One turn or mirror swaps these rows in pairs. Which row does each one swap with?
Dofen: [-16.2   3.2  -5.2   2.8  -7.4   0.3 -14.1   0.4   7.2  20.4   5.2  23.4
   2.7 -11.5  19.0   0.9  37.6   0.9  22.3]
vilu: [-10.1   1.5 -12.8 -11.5   0.4  -0.8 -18.6  -3.9 -19.8  29.0  -9.7  16.3
   1.4   1.6  24.3 -12.5  33.7 -10.1  16.5]
sipub: [  2.1  -5.4   4.1   4.0   0.2  16.4   9.5  11.9   4.9   8.7   6.6   9.7
 -30.5 -13.8  -0.7 -28.2  18.7  -7.6 -12.8]
mufep: [ 20.6   5.4   9.4  15.5 -13.3   8.0   5.1 -11.7   4.6 -15.1   4.3  10.4
  -3.1 -16.7   8.4  -7.2  24.3   2.0  22.4]
Kemar: [ -6.4   0.6  12.8 -22.5   1.8   5.5   2.8   4.3 -30.2 -18.0   0.6  12.2
 -15.0   2.4   9.5 -18.0   7.1  -7.0   7.6]
Pinu: [ -8.4   8.5  -7.4 -22.3   3.9   8.7   9.8 -17.3   6.6  31.4   1.2  -8.5
 -12.1  -9.7  19.5  -1.9   5.5  -5.2 -10.7]
sote: [  1.6   6.5 -19.4  11.0  15.3   7.8   2.1   4.1 -13.2 -18.5   4.5  19.2
   3.1  -9.8  11.4 -30.9  16.1   3.7  11.6]
kig: [  5.6   4.0  -3.2  10.3  -6.5  26.9  -4.7 -30.2   2.8   5.3  -6.4   6.5
 -10.6  -4.1 -11.0 -20.2  15.0 -14.0  22.5]
fuz: [ -7.4   5.8  -1.8  -7.6   3.7  11.5  -0.1  -2.6  24.6   7.3   8.5  18.4
 -16.9  -8.4   4.5 -18.1  39.3  -2.7  10.3]
Fisin: [-32.7   4.9 -32.9   0.4   3.8  11.6  -7.5  -2.2  -5.4   2.0  -2.2   8.9
  -9.8 -20.0   1.2 -10.7   9.0   2.0   6.7]
nuz: [ -2.5  -1.4  26.0   3.7   4.9   6.8  -3.9  -8.7   8.5  20.7  -1.2  10.5
  -1.3 -16.8  22.1 -16.6 -13.0  -8.8  17.0]
rogiv: [  7.4  -4.1  -6.8   7.6   5.4  -0.1   0.2  17.7   1.4  34.3  -5.6  10.4
 -11.3   9.1  -5.0 -12.1   2.6  -2.7   9.2]
pizi: [  5.0  31.0  13.6   2.9   1.7   2.2   6.8 -17.9 -13.6  25.4   1.0 -13.4
 -17.0  -6.7  10.3  -5.7 -12.1   1.8  -7.4]
vef: [ -3.1  21.9  15.1 -11.6  -0.9   3.1   8.6   9.6   8.6  22.0   0.6  -5.1
 -10.4 -12.9   9.7  11.8  32.9   7.2  -3.2]
laru: [ 24.6   5.5  -6.7   3.7  30.8  10.2   7.3 -12.2 -16.9  -1.6 -11.2   5.3
 -17.1 -19.6   3.5  -8.6  15.3  -3.9   4.6]
giteb: [  2.0   8.6 -29.1  -1.3 -13.9   3.9  10.2  -0.2 -15.0  26.7   5.3  10.2
  -9.8  -2.6 -11.5  -5.6   2.1  -8.6   4.1]
neti: [-16.8  17.0  -2.6  12.0 -37.7  15.0 -16.2  -0.2  -8.5  14.1   2.2  10.2
 -17.2 -14.6   5.8   1.1  15.4 -13.7   0.8]
Lod: [ 33.5   7.1 -24.8   4.3  -9.9   9.7 -14.7  -7.7 -12.5  22.7   3.6   8.2
 -11.1 -14.1   9.8  -3.2  13.0  -3.0   6.4]
vopab: [ 24.6   8.4  21.7 -12.2  15.9   6.1 -14.7  -8.2 -23.5  19.1   4.2   2.9
 -10.8 -12.7  25.0  -3.0  26.3  -9.6   8.7]
tezan: [-28.8   8.3  13.7  13.9  29.1   7.2  -8.7 -11.5  -2.1  -7.6   6.1   6.5
 -12.1 -10.0  20.2  -7.5  12.6  -4.2   5.3]
Luzi: [-20.8  11.7  20.7   3.8  -0.1   6.7   1.7   0.7 -11.6 -29.3   2.4   6.8
  -9.8  -7.1   3.6  -7.4  16.9  -7.0   5.8]
nonez: [-10.0  -0.3  16.6   1.0   6.1  16.2   9.1  11.8 -11.1   7.4 -10.2   9.5
 -11.6 -25.3  14.3 -25.0  25.7  20.9  -2.1]
fufu: [-31.9  11.0 -10.4  16.2 -26.1  10.4   0.5  -4.9  -9.8  13.3   3.7   7.9
  -7.8  -9.5  16.2  -9.7  -5.3  -9.7   8.1]
folon: [  1.3  23.8  17.9  -5.9  -0.5  -1.1   6.7  -5.7 -26.0  18.3   3.1 -16.9
  -9.9 -10.7  -0.4  -4.2 -12.0  -3.1  -3.0]
Lupas: [ 12.0  11.8  10.4  -3.3  -1.6   2.5  -7.7  -8.6  -7.2 -31.7   3.8   5.7
  -6.6  -7.1  26.0  -4.9  19.4  -0.8  12.5]
zeda: [ -0.3  20.4  -3.0  -9.2 -13.3  -3.7  -3.2 -14.4  12.6  24.9  11.1  -6.2
  -9.5  -2.8  -3.1  11.7  19.4 -16.7   3.7]
Dovos: [-27.3   6.7  -7.3  14.7  24.0  13.6 -11.3  -7.8 -15.4  30.3   8.0  10.8
 -19.9 -20.4   3.0  -7.2  10.9  -7.1   4.2]
vir: [-10.7  39.1  11.6 -12.3  12.5  20.7  -7.7 -10.9 -14.1  12.8   9.7  -4.4
 -24.1   4.7  -0.3 -13.8   3.3  -6.0   9.6]
zab: [-14.8  20.1   1.1 -16.3  -3.4 -13.5 -10.6 -18.6   2.8  13.9   0.6   2.0
   7.3  -4.4  16.5   3.2  28.5   0.6  24.3]
lek: [ -9.5   7.8 -10.8  -2.9 -43.3   9.0 -10.0  -0.7 -16.0   5.2   0.8   8.0
  -7.0   1.3  17.9 -18.9   8.7  -0.2   6.8]
Sos: [  3.9   6.3 -14.4 -21.2   3.2  -5.4 -11.4 -13.3  -8.1   2.5  15.8 -11.4
  -8.7   4.4  -0.1  -5.2   7.1 -25.7   0.6]
Merav: [ -4.1  17.9   5.4   7.1   1.9  39.1  -6.8  -0.9 -23.1  15.3  -4.7   5.3
 -30.3  -2.5   7.4  -2.3  -3.1 -11.9   4.8]
Ret: [  0.8  29.3  10.7 -12.7  -0.6   6.3   2.5 -15.4 -20.2  34.4  -4.4  -3.9
  -0.4 -10.1  19.0 -13.9  -3.4   6.7  -7.7]
Sagi: [ 29.2  13.2 -31.0  -0.7   3.0   7.0   4.9  -9.1 -15.9   2.4   2.1   8.7
  -5.1  -7.0   6.2 -20.6   0.9  -0.9  10.7]
doro: [-19.1  22.9  12.1   5.5 -10.4  -6.8  -8.5 -23.9   6.9  13.3  -0.4   4.2
   7.5 -18.7  13.5   8.1   3.3  -3.9  11.9]
per: [  7.3   6.2  13.9  17.7  -9.6   3.3   1.5   4.9 -13.3   9.6 -10.6  33.2
 -12.4 -17.7  -7.1 -18.4  17.2  14.7  16.1]
zotev: [-29.2  26.0   6.0 -16.7  -2.4  15.6  -0.7  -8.4  -6.2  21.6   2.8  14.4
   2.3  -9.8  18.3 -21.1  19.4  12.9  -4.0]
risad: [ -2.9  15.6  12.6   7.1  -5.5  -8.9  -9.2   6.8 -35.8   9.7  -9.5  18.4
  -1.5 -13.5   4.3 -15.7   7.9   9.1  30.5]
sogu: [ 25.1   7.3  19.0  19.4  13.9   2.7  -7.0  -5.8 -12.9  -5.2   8.1   5.2
 -13.7 -15.0  17.1  12.6   8.4  -7.6   8.9]
Tatu: [ -4.4  11.7   6.6 -19.7  -7.8  -2.3 -17.0  -2.1  -4.0  27.1   2.6 -10.7
  -3.0   6.7  10.3  -4.6  30.9  10.8  19.1]
bod: [  9.9  12.2  -0.2  -5.9   6.0   5.9 -27.5   5.9 -19.0 -24.3  -1.8  -1.9
 -15.2  -6.9  20.7  -3.2   4.9  -6.6  15.4]
galog: [ 22.8   3.8 -11.7  10.6  11.9   2.2 -18.0   8.3   6.2  20.5   7.2  10.3
  -8.4  10.1  24.2 -22.0  13.1  -0.8   6.8]
gusiz: [ 34.9  16.3 -25.8   9.0   0.6   4.7  -2.4 -11.0  -2.7  20.8   2.3   8.3
 -20.0 -11.4   8.0  -8.7   5.8  -3.0  10.9]
beto: [  1.7  14.5 -26.8  -8.6  21.7   6.6 -10.3  -4.3  -7.7 -20.1   4.0  11.7
  -9.0 -11.3  12.5 -19.0  22.5  -1.3   9.3]
tul: [ -0.5  -0.4  16.6  23.5  -5.2 -11.9   0.5  14.7 -18.5   6.1   6.6  14.8
  -7.8 -13.5  -5.7  -3.4   9.2   8.6  22.6]
daro: [ 10.8  13.3  14.6  12.2   1.0  12.4   4.2   3.3 -36.4  22.5  -9.3  14.0
 -11.6 -17.8  16.0  -4.8   1.1  -2.3 -10.4]
Kovi: [-17.8  17.0  13.6 -20.1  12.3   3.4   1.1  -4.1  -8.1  17.2   4.1  -3.9
   0.2  -5.3  27.2 -16.7  28.7  15.4  -4.7]
puba: [  3.2   9.6 -18.2  14.7  14.6   5.7 -11.9  -2.0  -7.7 -16.4   7.1   0.7
 -13.9 -10.3  11.3  21.3  12.9  -2.5   1.9]

Swapped with fufu: per
Swapped with kig: nuz
Swapped with Merav: rogiv
Swapped with giteb: daro
Swapped with vopab: Sos
Swapped with Pinu: laru
Swapped with Lupas: zab
Swapped with Sagi: Ret
Swapped with beto: Kovi
Swapped with Lod: folon
Swapped with sote: zotev

One turn or mirror swaps these rows in pairs. Which row does each one swap with?
Bas: [ 16.4 -11.7  42.9  10.2  15.6  -4.6 -12.4  -3.7 -10.6   0.5  16.0  -6.2
  -3.0   5.3   5.6  -2.7   4.5]
fibal: [  1.8 -15.0  -0.7  17.8  -4.1 -20.4  -9.3  28.8   9.7 -20.4   7.2  13.6
  10.0   9.1   7.7   5.8   1.8]
rer: [ -0.4  -8.7   4.4  22.3  -8.7 -22.3  -6.9  23.9   8.9 -16.7   4.0   7.1
  17.4  11.0  16.8   5.9  -2.3]
zib: [ 11.8 -21.3  34.4   5.4  15.3   0.8 -14.2  -4.2  -7.1  11.8  19.3  -5.9
   0.9   1.1   3.5  -6.1   3.3]
diser: [ -3.4  -3.6 -14.1  32.3   0.9 -11.3  -3.7 -23.6 -18.5  10.1  -7.5  29.0
   2.4  10.4   9.2   2.5 -12.2]
Fug: [ -1.8 -14.8   4.0  21.3  -4.1 -23.6 -11.6  28.0   8.2 -21.0   0.7   8.4
  10.5  10.5   9.0   5.4   2.3]
Fesu: [ 14.7 -17.8  40.5  11.4  15.6   2.7  -6.1  -4.4  -4.7   1.8  20.1  -0.6
   4.1  -0.4   9.6  -1.8   7.5]
vav: [  0.3   5.5  -6.0   2.1   4.1  -0.6  -0.8 -11.3 -10.4  24.9 -12.0   6.9
 -13.7   0.6 -21.2   5.3  -1.2]
nabez: [ -5.0  -2.8 -11.0  31.9   4.4 -12.2   2.9 -25.5 -17.6  10.3  -8.7  26.8
   2.9   2.6   5.0   8.9 -11.5]
muduk: [ -5.6  -0.9 -15.2  31.8   1.4 -10.6   4.0 -21.6 -12.6  15.7  -3.7  29.0
   2.8  11.2   6.7   2.1 -11.5]
nov: [  3.4   1.9 -14.3  32.3   2.3  -8.4   2.1 -19.1 -15.6   9.7 -10.9  27.4
   2.7   9.8   5.2  -1.6 -21.4]
Kinof: [ -3.6  -1.4 -11.9  32.5   5.5 -13.7   3.1 -23.3 -20.9  10.0  -7.4  32.9
  -0.2   5.6   1.9   0.4  -9.5]
mif: [  4.9  10.3  -3.8   5.9   3.8   0.5   2.9  -2.2 -13.1  22.4 -10.6  14.4
 -17.9  -7.6 -19.3   0.9  -1.3]
fir: [  2.8 -12.0   7.2  18.5 -11.4 -18.2 -10.2  26.3   3.7 -21.6  -0.1  12.8
  10.9  13.9  15.4   4.7  -0.3]
Deniz: [ 14.1 -15.3  -1.4  24.3  -6.2 -14.7  -8.2  27.0   6.8 -19.8   4.5  15.6
  13.3  12.9   9.1   2.8  -7.1]
Fenoz: [ -1.9   5.7  -5.3   2.1   1.3  -1.3   4.6  -8.0  -9.0  23.5  -4.9  14.9
 -17.6  -2.8 -22.1  -0.7  -3.4]
moga: [ 12.3 -17.3  41.7  11.0  16.6  -2.8 -12.1  -0.1  -4.8   2.5  15.8  -4.0
   2.0   1.1   8.1  -9.7   3.6]
labe: [ -3.9  -0.3 -14.8  27.6   2.8 -12.3   3.5 -20.7 -20.5   7.8  -7.4  28.1
   2.0   8.0   4.0   5.6 -16.4]
fev: [  0.0 -11.7   4.5  20.1  -0.5 -22.9  -0.3  29.8  13.6 -15.2   4.4  15.4
  13.9  12.5  11.9   6.3  -0.4]
Pere: [  3.5   5.7  -5.9   3.1   0.7   2.7   3.5  -2.7  -5.5  25.0  -7.0  11.3
 -13.3  -5.8 -24.0   1.3  -8.0]
Ror: [ -7.1   0.9 -10.2  32.9   3.9  -9.0   6.2 -21.5 -17.4  10.7  -8.0  29.2
  -1.2   8.1   7.0   7.9 -13.6]
mab: [  7.2   9.3  -4.3   3.6   3.6   3.4   2.7  -5.3 -17.7  23.3  -9.1   9.5
 -15.1   0.2 -22.3   0.3  -5.5]
rep: [ 12.7 -12.0  37.7   4.5  12.4  -5.7  -7.9  -2.1  -0.1   6.3  20.0  -7.2
   5.6   4.8   3.4 -10.8   5.4]
baso: [ 10.0 -23.7  33.9   1.0  14.0  -2.6  -6.3  -6.9  -3.2   6.7  19.1  -5.4
   3.2  -0.5   2.1   6.1   7.7]
katum: [ 12.4 -17.0  43.0   3.1  10.3  -4.7 -10.9  -4.8  -5.1  -1.2  16.9  -0.7
   0.1   7.8   4.7  -7.4   5.7]
Mef: [ 20.5 -17.8  37.4   6.4  14.8  -6.5  -5.4   0.2  -8.7   8.1  20.2  -1.4
   7.2   9.1   2.4  -7.3   5.1]
nodos: [ 10.2   9.3  -6.9   6.7   4.4   1.0  -0.4  -2.3 -10.3  22.3  -8.2  13.0
 -15.1  -3.0 -23.7  -6.7  -4.8]
Dugo: [ -1.5  -2.4 -14.1  34.3  -1.8  -9.7   1.7 -19.0 -17.1  10.6  -9.9  29.3
   3.7   8.9   9.9   3.3  -8.8]
Zap: [ -3.0 -15.6   2.3  21.6  -7.7 -20.4  -5.5  21.6   9.0 -23.0  -2.7   6.3
   8.4   7.1  16.5   5.2  -4.1]
Nugam: [  6.1  10.9  -1.5   7.1   2.9   2.3   6.3  -4.2  -4.8  28.2  -7.0  10.3
 -17.2  -1.2 -19.0   0.0  -6.5]
pumo: [ -0.5 -11.3  -0.1  17.3  -5.3 -22.9 -17.7  28.6   0.0 -20.2   2.5  11.3
   8.3  11.3  14.6   7.0  -1.6]
didi: [  2.9 -14.0  -1.1  28.5  -6.4 -20.1 -10.1  26.3   6.7 -19.7   0.4   8.4
   9.6  12.7   8.2  10.8  -6.6]
telak: [  5.1 -11.0  -1.4  18.4  -6.4 -20.9 -12.7  34.6   9.5 -14.0   3.4  13.8
   8.9  11.2   7.8   5.8   0.2]
regit: [ 14.0 -18.2  42.1  12.2  16.2  -4.4  -8.2  -9.4  -6.1   7.6  19.1  -0.1
   3.7   3.0   8.6  -0.6   5.2]
gizab: [  8.0   9.4  -1.4   6.0   2.9   0.5   0.4  -3.6  -8.3  21.2 -10.7   8.5
 -20.2  -1.7 -22.4   2.5  -4.2]
sav: [  2.6 -13.9   2.5  14.9  -7.5 -25.4  -5.1  28.2   3.7 -14.6   3.0  10.3
  14.4   9.4  13.5  13.9  -2.3]
Zakib: [ -0.2   3.0 -10.0  35.2  -2.3  -5.1   7.6 -17.9 -17.5  10.6  -9.0  30.8
   1.4   6.8   6.0   0.1 -11.6]
Kud: [ 15.4 -12.8  40.9   6.5  20.4  -5.1  -8.8  -6.1   0.1   4.3  14.9   1.3
  -7.1   4.9   4.5  -8.3  -0.2]
mopo: [ 11.2 -16.2  39.1   7.2  18.6  -1.8  -1.3   2.0  -0.4  11.7  19.7   0.7
   7.0   5.8   7.6  -5.7   9.0]
nurip: [  3.6   9.8  -6.2   5.5   7.3   2.5   0.9  -0.5 -10.2  24.1  -7.3  13.9
 -18.4   3.0 -20.8  -5.5  -4.3]
mog: [ -0.8  -4.2 -10.2  37.2  -0.9  -8.2   4.8 -23.3 -15.2  11.0  -6.5  29.4
   7.7   8.7   2.3   2.8 -13.7]
muno: [  5.4 -10.3  -1.5  20.7  -9.8 -17.7 -14.1  28.1   3.1 -16.3  -3.1  13.0
   9.9  19.3  15.9   3.2   1.7]
vagu: [ 13.8 -15.3  42.1   1.8  15.6  -8.1  -8.3 -10.4  -2.3   5.1  14.1  -3.3
  -5.0   5.7   6.1  -1.7   0.3]
Labi: [  7.5   6.9  -1.5   1.6   5.2  -1.1   1.9  -6.7  -7.6  24.0  -6.0  10.8
 -21.5  -3.3 -21.4  -1.8  -4.0]
Seb: [ 12.9 -18.0  35.4   6.6  12.8   1.7  -9.2  -3.1  -5.0   2.5  14.3  -7.5
  -0.1   4.2   2.5 -14.6   8.8]
Neve: [ -1.4 -11.1  -1.3  21.3  -6.6 -17.3 -13.3  25.2   5.6 -15.2  -3.7  13.8
  10.9  15.4  16.7   9.4   8.4]

Swapped with vav: nov
Swapped with regit: telak
Swapped with rer: rep
Swapped with Bas: pumo
Swapped with Seb: Zap
Swapped with Dugo: Labi
Swapped with Kud: Neve
Swapped with fev: mopo
Swapped with Deniz: baso

